Here are some points, one per row:
[-0.9 -0.2 -0.5  0.4 -1.9 -0.4  0.5 -0.1  1.2  0.2 -0.1 -0.9 -0.4  1.   1.8  0.  -0.7 -0.4  0.3 -0.1 -1.5  0.4 -0.3  0.6]
[-0.5  0.9 -1.1 -1.1  0.8  2.2 -0.3 -1.1  1.2 -0.1  0.8  2.4  0.1 -1.5 -0.2 -1.1 -0.8 -1.5  0.   0.8 -0.6 -0.7  0.8  0.1]
[ 1.3  0.2 -0.3  0.2 -0.2 -0.5 -0.5 -1.1 -1.   0.1 -0.6 -0.7 -0.2 -1.   0.   1.1 -0.2 -0.6 -0.9  0.6 -1.3 -0.3 -0.9  0.8]
[ 1.4 -1.3  0.6  0.1  1.4  1.  -0.6  0.9  1.2  0.3 -0.2  0.9 -0.4  0.4 -0.7 -0.6 -1.5  0.8  4.   1.4 -0.7  0.7 -0.9  1.4]
[-0.8 -0.1 -0.3 -0.3 -0.5  1.1 -0.5 -1.4 -1.  -1.3 -0.4  0.1  0.1 -0.8 -0.4 -1.5  0.8 -0.1 -0.4 -0.3  1.  -1.3  0.2  0.2]
[-0.1  2.   4.3 -0.5  0.7  1.5  3.9 -0.9 -1.  -0.1 -1.3  0.5  3.6 -0.2  0.   1.6 -0.8 -1.7 -0.1  0.6  2.5  0.2 -0.4 -1. ]
[ 1.  -0.4 -0.7  0.2 -0.1 -0.1 -0.2 -0.9  1.   0.3  0.  -0.7 -0.6  1.4  1.9 -0.1 -1.1  0.7 -0.5  0.3  0.4 -0.8  0.7  0. ]
[ 0.7  1.8 -0.9 -0.5 -0.4  0.6 -1.1  0.6 -0.3 -1.4 -0.1  1.   2.8 -0.2 -0.4 -0.8  0.  -1.5 -0.7 -0.7  1.  -1.1  1.2  0.5]
[-1.3  0.  -0.6  0.3 -1.1  1.6 -1.2 -1.7 -0.2 -0.9  0.4  0.8 -0.2 -1.  -0.6 -0.1  1.3 -0.5  0.6  1.   0.3 -1.7 -0.7  0.2]
[-1.6 -0.3 -0.4  0.2  0.1 -0.2  0.3 -0.7  1.6 -0.1 -0.3 -0.4 -1.3  1.1 -0.6  0.8 -0.5 -0.7 -0.5  0.3  1.  -0.4  1.8  1.6]
[ 1.4 -0.3 -0.4  0.2  1.2 -1.1  1.  -0.9  0.  -1.3  0.2 -0.3 -0.7  1.6 -0.2 -0.1 -0.3 -0.3  0.8  1.7 -1.8 -0.1 -1.6  0.2]
[-0.8  0.4 -0.9  0.1  0.2 -1.5 -0.2 -0.3  0.3  0.8  0.2 -0.6 -0.9 -0.1  0.3 -0.1 -1.   0.5  0.5 -0.5  0.5 -0.8 -1.1 -1.2]
[-0.2 -0.2  0.4  1.1  0.3  0.4 -0.9 -1.2  0.8  0.6  1.2 -0.2 -0.3  1.4  3.5  0.9 -0.2  1.3 -0.2 -1.   0.8  0.1 -1.1 -1.6]
[-1.  -1.   0.8  0.5 -0.8  0.2 -1.   0.  -0.2  1.3 -0.2 -0.4 -0.7 -2.6 -0.4 -0.7 -0.8  0.3  0.6 -0.2  0.  -1.2 -0.5 -0.4]
[ 0.1 -1.   0.3 -1.3 -0.5 -1.3 -0.1 -0.5  1.   0.9  0.8 -0.4  0.3 -0.2 -0.4  0.4 -1.  -1.2 -0.9 -0.1  0.7 -0.8 -0.3 -0.3]
[ 1.8 -1.   0.4 -1.  -0.7 -0.5 -0.8 -0.7 -1.5 -0.6  0.5 -0.9 -0.2 -1.   0.1 -0.9  0.8 -0.8 -0.8  0.3  0.  -0.2 -0.6  1. ]
[ 1.8 -0.4 -0.7  0.2  1.7 -0.9 -0.2  0.8  0.   1.7 -0.2 -0.5  1.2 -1.2 -1.2  0.1  3.5  0.  -0.7  0.4 -0.5 -0.6 -0.2  0.5]
[ 0.3 -1.4  0.3  1.6 -0.9 -0.3 -0.4  0.  -0.1 -1.6 -1.6 -0.9 -0.8 -0.2  1.4  0.6 -0.6 -0.5 -1.6 -0.2 -0.6 -0.5  0.4 -0.6]
[-0.5  0.2 -0.8 -0.3 -0.6 -1.3  0.6 -1.1 -0.5 -0.4  1.   0.8 -1.1 -1.2 -1.1  0.7 -0.5  0.9  0.2 -0.4  0.1  0.   0.  -1.8]
[ 1.4  0.5  0.4  1.2  0.2 -1.1 -0.4 -0.6  0.6 -0.7  1.2  0.1  0.4  2.   0.4  0.1 -0.2  1.1  1.7  1.9 -0.7 -0.3  4.5 -0.4]
[-1.3  0.5  0.8 -0.6  0.6 -0.5 -1.6  0.6 -1.   2.  -0.4 -1.3 -0.1  0.1 -0.2  0.7  1.1 -0.5 -0.1 -0.8 -0.5  1.2  0.3  0.2]
[ 1.1  2.   0.   0.4 -0.9 -0.1 -0.8 -0.9  0.3 -1.2  0.   1.6 -1.1  0.  -0.5  0.3 -0.1  0.9  1.4  0.7 -0.8  0.2  3.6 -1.8]
[ 0.5  1.4 -1.   0.4 -0.7  0.3  0.2 -0.1 -0.4 -1.   0.3  0.4 -1.  -0.3  1.   0.   0.  -0.3  1.3  0.5  0.4 -0.6  4.5  0. ]
[-0.4 -0.3 -0.3 -2.1  0.3 -0.2 -0.2  1.3 -0.8  1.1 -0.6  1.3  0.2  0.1  0.  -1.3  1.4  2.2 -1.3  1.8  0.  -0.7 -0.5 -0.7]
[ 1.  -0.3 -0.4 -1.2  2.4  0.3 -0.1  1.4  0.2  0.9 -0.8 -0.6  0.6 -0.9 -0.5  0.5  3.3  0.4 -0.9 -0.3 -1.7 -1.2  0.2  0.4]
[ 0.2 -0.7  0.1 -0.2 -1.  -0.9 -0.6  0.7  1.8 -0.5  0.3 -0.8 -0.7  0.6  0.5  0.   0.2 -0.8 -0.8  0.7  1.1  1.1  0.  -0.5]
[ 0.5 -1.4 -0.6 -0.2 -0.4 -0.9  0.6 -0.2  1.1 -1.1  0.3  0.5 -0.6 -0.4  0.6  0.  -0.7 -0.6 -0.9  0.1 -0.2  0.1  1.   0.3]
[ 1.2 -0.5  0.3 -0.9  1.1  1.4 -1.1  0.  -0.2 -1.   0.6  0.6 -0.6  0.9 -1.3 -0.1 -1.7  0.6  1.1  1.1 -1.5  1.3 -1.   1. ]
[-1.4 -0.6 -0.6  2.8  1.9 -1.1 -0.9  0.7 -0.3  0.4  2.  -0.4  0.9  1.2  2.   1.  -0.4  1.6  0.3 -0.1  0.8 -0.4 -0.5 -1.5]
[-0.5  0.2  1.3  0.2  1.1 -0.8 -0.9 -0.8 -0.7  0.8  0.2  0.5 -1.3  0.8  1.4  1.3  1.  -0.1 -1.1 -1.5  0.   2.5 -0.3  0.5]
[ 1.8  0.  -1.1 -0.8  0.4 -0.5  0.3 -1.  -1.   0.2 -1.8 -1.7  0.  -0.7  0.9  0.5  0.9 -0.1 -0.4 -0.1 -0.7  0.8 -0.4  0.9]
[-0.6 -0.1  0.   1.3 -0.8  2.   1.9 -0.1  1.9  0.8  0.8 -1.1 -0.5  1.3 -1.7 -1.4  0.9 -0.8  0.4 -1.1  0.5 -0.5  0.5 -1.3]
[-0.7  0.1  0.9 -0.9  0.8  1.2  0.9  3.9 -0.4 -0.3  1.5  1.5 -1.2 -0.7 -0.9  2.7 -0.7  3.5 -0.2 -2.1  0.1 -2.1 -0.4 -0.7]
[-2.2  0.4  2.5 -1.  -0.1 -1.1  1.6 -0.3  1.9 -1.5 -0.8 -0.3  3.3 -0.7 -0.3 -0.3  0.2  0.3  0.2 -0.8  0.8  0.5 -0.3  1.7]
[ 0.3 -1.6  1.6 -1.6 -1.  -0.9  0.7 -1.  -1.6  0.3  0.5 -0.5  0.7  0.5  1.5  1.3  0.6 -0.8 -0.3 -1.9  0.   1.5  0.2  0. ]
[ 0.4 -0.9 -0.5 -0.3 -0.3 -0.2 -0.1  0.8 -1.2  1.4 -2.8  3.   0.3 -0.2 -0.3 -0.1  1.8  1.   0.   0.5  0.4 -1.  -0.5  0.4]
[-1.6 -0.9  0.9  0.2 -1.3 -1.  -1.   0.4 -0.6  1.2 -0.3  0.3 -0.2 -1.  -1.2 -1.6 -0.3 -0.5 -0.6  0.3 -0.3 -1.  -0.4  0.3]
[ 1.1  0.3 -0.1  0.6  2.2 -0.2 -0.1  2.  -1.2 -0.8  0.7 -1.  -1.   1.4  1.3 -0.9 -0.4 -0.4  2.4  0.9 -0.6 -0.3 -0.9  0.1]
[-1.3 -0.7 -0.2  1.4 -0.7  1.4  0.9  1.3 -0.8  1.1  0.3  0.1 -0.3  3.3 -0.1 -0.5  0.6 -1.7  1.1 -1.1 -0.4  1.8 -0.5 -1.2]
[ 0.6 -1.2 -1.9 -1.2 -2.   0.6  0.3 -0.8 -0.8 -0.6  0.2 -0.7  1.4 -0.3 -0.8  1.5 -0.7  0.2  0.4  0.2 -0.6  1.6 -1.   0.1]
[-1.   2.5  1.2 -0.2 -0.2  0.1  1.7 -0.5  0.8 -0.4 -0.6  0.8  2.9 -0.2 -0.6  0.3 -1.  -1.  -0.6 -1.3  0.1  0.1 -0.7  0.2]
[-1.4 -0.8  0.7  0.8  1.5 -0.4  0.1  0.8 -1.1  0.6 -0.4 -0.5 -0.9 -0.4 -0.5 -1.3 -1.7  1.1 -0.4 -0.4  0.  -0.6 -0.1 -1.9]
These points spread out most along one direction. Take the direction at right angles to it along which they spread out most. Go by this last direction. For each point below, how far along it does it lie, from 0 to 99? 50 is the average, and the first point above lies past it. One standard deviation of the points above along it is 16.
[-0.5  1.1 -1.3 -0.6 -0.6  0.8  0.1  0.8  1.5 -0.4 -0.6  2.   0.6 -1.   0.1 -1.2 -1.3 -1.3 -1.5  0.4 -0.6  0.1 -0.1  0.9] -> 56
[ 0.5  0.4  0.1 -0.3 -0.2 -1.   0.1 -0.4  1.7 -1.4 -1.2  0.3  2.3 -1.3 -0.7 -0.9 -0.6 -0.2  0.  -1.8  1.   0.6 -0.4  0.7] -> 57
[-0.9  0.2 -1.4 -0.5  0.7  0.2  0.2  0.9 -1.6 -0.2  0.5 -1.3 -0.3  0.3 -0.6  0.1 -0.4  0.2  0.9  0.1 -1.1  1.2 -0.4  0.4] -> 42
[ 0.3  0.7 -0.4  0.3  1.1  0.3 -0.4  0.8 -0.4 -0.7 -0.5 -1.3 -1.4  0.5  0.4 -0.5  1.8 -0.5  1.3  0.2 -0.2  0.4 -1.2  0. ] -> 39
[ 0.1  0.1  0.9  1.8 -0.7  2.3  0.8 -0.5  1.5  1.1 -0.3 -1.6 -0.2  1.1 -1.5 -1.7 -0.2  0.1 -0.4 -1.8  0.2 -0.2  0.7 -0.6] -> 63
[ 0.2  0.4 -0.4 -0.7 -1.1 -0.9 -1.1  0.2  1.6 -1.  -0.3 -0.1 -0.6 -0.3  0.2  0.2 -0.4 -0.1 -0.5  0.9  0.3  0.9  0.  -0.6] -> 55
[ 0.7 -0.2 -0.6  0.6 -0.4 -0.3 -0.1 -0.2 -1.3  1.3 -0.4  3.1  1.1  0.  -0.3 -1.5  2.4  0.7 -1.2  0.7 -0.4 -0.8 -0.9  1.6] -> 26
[ 1.1 -0.1 -1.1 -0.4  1.1 -0.4 -0.3 -0.2 -0.9 -0.5 -0.2 -0.1 -1.1  0.6  0.   0.3 -0.5  0.1  0.5 -0.6  0.8  2.1 -0.7  0.2] -> 45
[ 0.1  2.2  2.5  1.  -1.6  1.7  3.7  1.4 -1.3  0.3  2.9 -0.6 -0.8 -1.9 -0.5  1.4  0.   2.1 -0.3  0.1  1.3  1.  -0.7 -0.3] -> 59
[-0.4  0.5 -0.2  0.2 -0.9 -1.2 -0.8 -0.6  0.4  1.1 -0.3 -0.4 -1.1  0.7 -0.4  0.2 -0.6 -0.7 -0.5  0.2  0.9 -1.4 -1.1  0.4] -> 47
[ 0.4 -0.7 -0.7  0.  -0.6 -0.8 -0.7 -0.2  0.5 -0.6  0.4  0.1 -0.2  0.3  0.   0.1 -1.2 -0.3 -1.   0.3  0.6  0.1  0.7  1.2] -> 56
[-1.3 -0.5 -0.7  0.1  1.4  1.7 -1.3  1.  -0.9  0.9 -0.3 -1.6  0.3 -0.9 -0.3  0.6  0.3  0.2  0.4  0.  -0.4  1.3  0.  -0.2] -> 35
